Each path below is one point turned by a fixed rotation once a step. After each direction that follows a path, write how fast that rotation turns it, in degrees per step (0 if it stays still).
Each turn is a multiple of 5 degrees from 10 to 175, or 0.
Each row of a path follows its step; steps can be skipped.
Rotation 1:
step 0: [-15 -26 -35 -19  14   0 -15  17  10  11 -28 -11  -2  40 -33  13  -1  49
  23   7  67   7  28   0 -21 -20  -5  37  53   4  38  41  21  19 -17  34
 -39 -10  23 -24 -14  22 -25   4  10  14 -37  -8 -16 -29]
step 1: [ 12  -3 -27 -16 -24  23   0  38  26  12   7 -28  26 -67  29  -8  -6 -19
  -1  10  24   7 -21 -30  19  41 -10   9  17   4  44 -18  11 -60 -25  42
   8 -53   3 -22   6  -9   8   2 -24   2 -49 -34   8 -18]
step 2: [ -6  63 -17 -60 -13  38 -15  17 -10  34  -7  -2 -28 -37  16  26   6  25
  17  13  10  -9  27 -36  35  49  44  18 -10   0   5  33  -8  15  -3 -24
 -13  29   0  15 -39 -25  13  39 -17  19  27 -11  23  12]
step 3: [-20  36 -16  37  -8 -58 -26  -4   0 -21  18 -37 -38   9  -1 -14 -10  58
  21  -3  -8  41 -10 -37  32   3 -18   3  31 -43 -25  -8  -2 -22   1 -25
 -21 -30 -17   6   1 -20 -55  42  -6  11   3   4  33  -1]
step 4: [  1   3 -14  17   2  -3  -7   4 -13 -20   6   8 -23 -29 -31  -3   0 -34
  13  57 -41 -16 -35  -1   1  -2 -16   6 -30  23  17  -5  19 -18 -27 -64
  18 -49  18  23  -4 -33  14  -7  17 -30  10  42  74 -12]
step 5: [-37  -5  18 -23  25 -17  17  -7  -7  31 -22  15 -35  46   5  -8  30 -26
  75 -11  -4  -8 -11  -2 -18  -8  12  57   1  34 -46  -7 -37  23 -12 -32
 -10  24   5  17  11  14 -12 -16 -40 -20 -18  23  27 -28]
step 6: [ 12 -31 -12  12 -44 -29  51  -1  20  11  46  -6 -21  17  22   9  -2 -48
 -21  11 -19 -31 -15 -20 -41 -47  -1  42  12 -41 -42 -29  23  -6  -6  20
 -14 -23  -8  -1  -7 -34 -26 -13 -10   1 -11  -8 -37 -40]
step 7: [ 38  -1 -18   3 -45  48  24   3  16   9   1  25 -10  -8  -6  13  -1 -57
  20 -12 -26 -46  37  -8  36  -8 -18   7  30  13 -11  -2 -12  11 -33 -15
   6 -11 -11   4   1  27  36 -34  -3  30  38  35 -36  60]
step 8: [-12   7 -45 -20   2 -15  10 -14 -11 -54 -11  11 -19  48 -12 -20   3 -30
   3 -44  30  -4 -37 -48  -7 -20  21 -16  46  -7  29  -7 -16  26  27  -2
  -3  34  22 -10  -6  31 -33  24 -12   8  20 -17 -40  54]
step 9: [  0   4  -9   3   1  -3  -4  32  -6 -21 -12  15 -18  50 -12  28 -41   3
 -29   0  -8 -27 -47  23  10  -7 -17  -2 -11 -29  56 -10 -20 -48  30  41
 -19 -60   1   2   4 -27  55   8  20 -18 -21  -8 -19  42]
Directions:
[ -4   0   6  -8  11  -4   0   5  -6  -1  -8  -2   6 -11  -4 -13  -6  12
   4   9   5  -5  -1 -11  13   4   0  -4   0   8   7   4   1  -1   1  19
  -9  -8 -10   8   4 -11   1  14  -4   0  17  -2   1  -7] -> 40
[  1 -12   0  -2  -7   1 -12  -5   4  14  15  -9  -1   0  13   2 -13  -4
  -9   1  -5 -10  13  -2   8   9  13  -2  -9  -9 -16   1 -13   3   1   1
   1  -3  -7  -2  -6  -1  -7   0  -5   9  10  -6  -2  -2] -> 85
[  6  -3   6   2 -16   3   7   3   5   4  -7  11   1   1   8  -1   2   7
  -7  10  -5   8   5   0  -2  -2  -7   3   6 -15 -13  -5   7   2   8   5
 -10  13  -8   3  -5   0  12  21   0   6  -1  13   9   2] -> 95
[ -1  10  10   0   3  18  -6   5  -6   4   2   7   7   4 -12  -2  -2 -13
   0   4 -13  -8   8   3  -8   9   0   3   0  14  -1  -6  12 -12  -3   3
   5   3  -5 -15   2   1  -9   8  -9   4   4  -2  10  12] -> 130
[-16  -6  -3  -4  -1  -5 -13   6   3   9 -12 -10  -3   5  -6 -16   3   0
   2  11  -5 -10  -5  14 -12  -1  -9  -3  -4  -3  -2  -8  -4   1  -9  -6
   0   3  -5 -12  -2   3   9   4   7  -7   2   1  -8 -15] -> 65
Rotation 2:
step 0: [ 28 -14  -5 -19 -40 -66 -11 -13 -34   4 -10   1 -18 -44  41   8  52   9
 -17  60  -7  34  44 -13 -33   3 -31   2   3   8   7  43  -5   8   4   4
 -10  13 -10   5 -14  -7  27   4 -10  36 -75  36  -2 -20]
step 1: [-23 -14  -6 -59   4 -30  -6   3 -52 -55   7  29  -8 -28  14  12   9  -8
 -20  -4   6 -53 -19 -15  -5 -16  14  13  19   8 -60  39 -74  41  -6  32
  14  -4   5 -14   0  12  27  -5 -23  21  23  50  -7 -12]
step 2: [-12  25 -32 -21  -2 -25  12  45 -64 -54  14  15  26   0  26  24  47 -19
   3  20  19  35  69  12 -25   9  -1 -36   1   3   2 -10 -29  22  34   5
  -6  15  67 -18   9  -9  13  23 -23  -8 -19 -33  -4 -19]
step 3: [-53  -4  17 -62 -40 -31 -39  31 -21  21  26  -4 -39  -4  29  21  60  16
 -60 -16   9   5   5  18 -19 -18  17 -13  10  30  32 -21 -37  43  15  30
  14  30 -40   4  -3 -20   4 -29   2  -2  10  12  -3 -17]
step 4: [  2  22  -9 -18  13  42   0  46 -28  -3  -1  25 -28  40   3  34 -16  46
 -31 -27   6 -14  60 -16   8 -22   3 -21 -22  -9 -15  -9 -54  24   5  43
 -20   8  26 -15  45  15   3   6  -4  56 -46  24  -8 -45]
step 5: [ -7   5   0  11 -38 -50  -8  18   4   1   6   1  -7 -21 -32  20  21  54
 -11  88  -6  -5  47  -1   4 -18 -26   2  14  24  28  24 -38  15  29  29
  12  13 -11   1  -3 -43  11 -14 -10  -4 -54  -5  22 -66]
step 6: [-21  27  -8 -28 -22 -20 -33  22  -9 -14  22  14 -14 -35  10 -19  21   5
 -19 -10  12 -43  16   8  32  -7  28  30   5  25 -14   9 -63 -37 -16  33
  -5 -52   7 -41 -18  21  38 -10 -28  58  11  40  -4 -57]
step 7: [ -2  45 -51  -3 -52 -24  24  17 -30 -39 -29  19  13   3 -17  25  29 -10
 -23  20  37 -16  63   6  19  13  -1 -19   2 -23  -5   2 -13   8  24  -9
 -29  -1   4  28  41 -21  24   9 -82   3  13 -23 -18 -40]
step 8: [-38  -5 -23 -53 -20 -56 -45  -6  -1  39  34 -12  -8  -4  35 -14  41  28
 -27  -6  50 -18  46  25 -21  11 -19   2   4  -1  25   4 -62   9 -10  -3
 -28 -34 -17  23  32 -33  21   9  27 -19  24  13  17 -19]
step 9: [ 13  72   5 -45   5  21 -34  50 -22  14   7  20  -9  25   2  14 -18  38
  -8 -10  18 -51  25 -21 -24  -4  -2 -27  16  20 -20  -8  -7  38 -44  39
 -55 -12  26  15  29   0  -2   4 -65   4   0  19  23 -20]
Directions:
[  9 -11   5   7  11   4  -3  -4  -6  -4   6  -7  -3  -1  11  -5   5  -7
  -7   2 -10   2  -5 -18 -15  10  -2  -6   4   7  -2   5  -6   0   9 -16
  -3  10   1  -2   2   4  -2   4 -13  -4   1  14   9  12] -> 25
[  7  13   9  -2  -4  -8  -9  -7   3  11  -4 -10   4  -6  -2  -2   4   6
 -17   7  -7  18  -2  14  -9   0   7   5  10  -5  14   2  -7   2  -7   0
  -1  -8  13  -4 -12   4   0   3   4   2   3  -1   9   7] -> 130
[  7 -10  -3  -5   7  -3   8  -9  -2  14   0   5  -5  -1  -9   1  -9   9
  -5   9   2   0   1  -5 -10  -2 -23  -1  -2 -10  -9  11  -8   8  -8  13
  -4  -6  -2   9  14  -2  -7   5  11   4  -2   8   1   6] -> 90
[ 12  -5   4  -3   6  -3  -4   4   6   8   3  -1   8   9   4   8  -8   0
  -4 -11   6  -9   0 -10  -2  -1   9  -3  -1   8  -3   9 -10   0   1   5
   8 -12  -1  -7  -4   6  18 -20  10   5  18   1  -6   5] -> 145
[-12  -8  -5  -5   3   0  10  11   8   4   6  -4  15   3  10  -1   3  15
  -2  -1   3  16   1 -11   8  12 -14  11   0  -7   3  13   4   2   5  -1
   6   0   0   3  -8   5   8   0  -7  -6  -3 -13   7  -5] -> 135
Rotation 3:
step 0: [-14  -6  23  11   6   3  20  34  20 -24 -70   1  -7  62  27 -52 -59  12
  10  38  43 -24 -21  24  -1  35  12  14   7 -21 -17   4  53 -28 -23  -1
  12  30  -5 -32 -11 -35  29  14 -25  39 -17 -34  20  -1]
step 1: [  6   6  12  -2  47  -2 -19  38   2 -15 -43 -14 -12  29 -27  14  11   9
   9  -1  15 -35  13  23  31  17  -6 -32  11  26  41  31   1 -19  22  -9
 -11  61  39 -26  16 -21  73  19  26 -31 -37 -12  74  -6]
step 2: [  2  38 -30 -24  60  33 -34  22   4 -18  -5 -42  22  79  30  -5 -23   2
  21  -1 -34   0  -4  -4 -28  32  38 -55  -1 -33  20  21 -25 -10  -4  30
 -14   7  17   0 -44 -24  12  11  25  -4  -3 -53   2 -30]
step 3: [-28 -25 -44  11  62  25   9  14   1   7  25 -26  14  54  34  15  22  33
 -27   9  19  10   7 -14 -14 -18  56 -43  -2   8 -19 -12  -9  25  25  -3
  36  58  -6 -17  18 -70 -19  25 -13 -11 -21  26  39   4]
step 4: [  4 -17   9  28  35  12  38  33 -11 -29 -13 -28  -3  34  24 -44 -32   0
 -26  33  31 -10 -10   7 -38  19  37   4  17 -26  13  34  -3 -41 -74 -32
  41   9 -31  -2  23 -66 -16 -38  17   3 -10  -8  20  14]
step 5: [ 41 -29  60  31  34 -16 -46  -6 -11 -42   9   9 -46  74 -28 -24 -15  31
 -23   6 -14 -19   9   6   4  -5 -10 -19 -19   9  20  23  22 -38   6 -21
  19  40  17 -28  14 -41  30  13 -28   5 -36   7  44  18]
step 6: [  5  34  11 -15   7 -28 -51  39  -5 -15  59 -59  29  39  17 -36 -10 -19
 -15   2 -10 -50  -2   5   6  56   4 -52   9  23  47 -11 -30 -24  -7  -3
  13   2   5 -41 -21 -31  36  -8  11   9 -15 -43  14 -12]
step 7: [-27  19   8 -25   4  16 -36  13 -23   0  13 -17  13  60  53  -8  28  68
  47 -20  -1 -23  11 -57  -1 -11  15 -44  20 -20  -5 -23 -15  32  -1  -8
  -1  46  19 -18  14 -72   3   5  -5  35 -28   3   0  18]
step 8: [-20   6 -10 -11   2  18  38  69 -20 -10  -5 -16  26 -19  51  13 -17  51
 -26  18  -4 -19   7   8  -7  38  28   4 -25  -5  10  44   5 -14 -15 -48
  65  57  15 -22   7 -57 -24 -11  -3  13 -20 -38  -9  19]
step 9: [ 33 -20  32  -3  31  14  15  23 -11 -19   6   0 -54  33  -3 -39   7  51
 -11 -12 -15  10  -8  -7   3  12   0  15 -26 -18  13  74  17 -15  10  26
   6  47 -31 -15  56 -71  62   3  15  15   7 -22  -9  -2]
Directions:
[ -1  11   3   7  15   6  -4  -2  23   1 -16   4   4   5  -3   8   0   1
  -5  -3  10  -4   0  11  -7   3  14   7  12   8 -13  -4   0  -6   9  -4
 -10   0  -3   4  -8   6   4  -2   5   3   8   5   4  -5] -> 20
[-12 -10   8  -1   4   2   7   8   9  -2  -7  -2  -3  -9   8  -4  -4   5
   7  14  -3 -12   9   8  -5 -11  -7  16  -4   1   2   0  13  -4 -14   0
   1   9   8  -1   0  -3  -6  -1   8  -4   8   9   2  17] -> 90
[  1   4   8  -2   4  -6  -2  -2  12   9  -9  -2  -3  -6  -2  -1  12  -4
   5   7   8   1  15  -7   6  17   0  -3 -14 -10 -14  -2  -2   0 -13   1
   9   4  -7   4   4   2  -8   0   1   2 -23   5   0  -9] -> 95
[-12   4   1  -1   6 -13 -12   7  -6  10  -7   3  -3  -2  -3   5   2   7
  11  -5  -3  -5 -10  -7  -8  13 -16   0   6   9  -1  -9  -6   8  -9  -2
  -4  -4  11   4 -16  -5   3  13   0  -7  -1 -10   9   1] -> 70
[ -7  -3 -22   2  10  -6   4   4   0  -5   5  11   1  -9  -2   0   3  -4
   0   8   1 -18   0   2  10   5  -4 -12  -3  19   6   3 -10  -8   4 -10
   8   7  -8  14   5  10   0  -2   2   5   0   1  -3   4] -> 155
[  2   0   3  16  -5   3   3  -4  13 -12   7   4  -8 -10   7  -2   0  16
  -1   4  -3   8  10 -17  -5  12  -1  -5  13   6  12  -3   1   8   1   3
  11  -4   2  -8 -13   5   7 -10   5   5  -2   6   0   3] -> 35
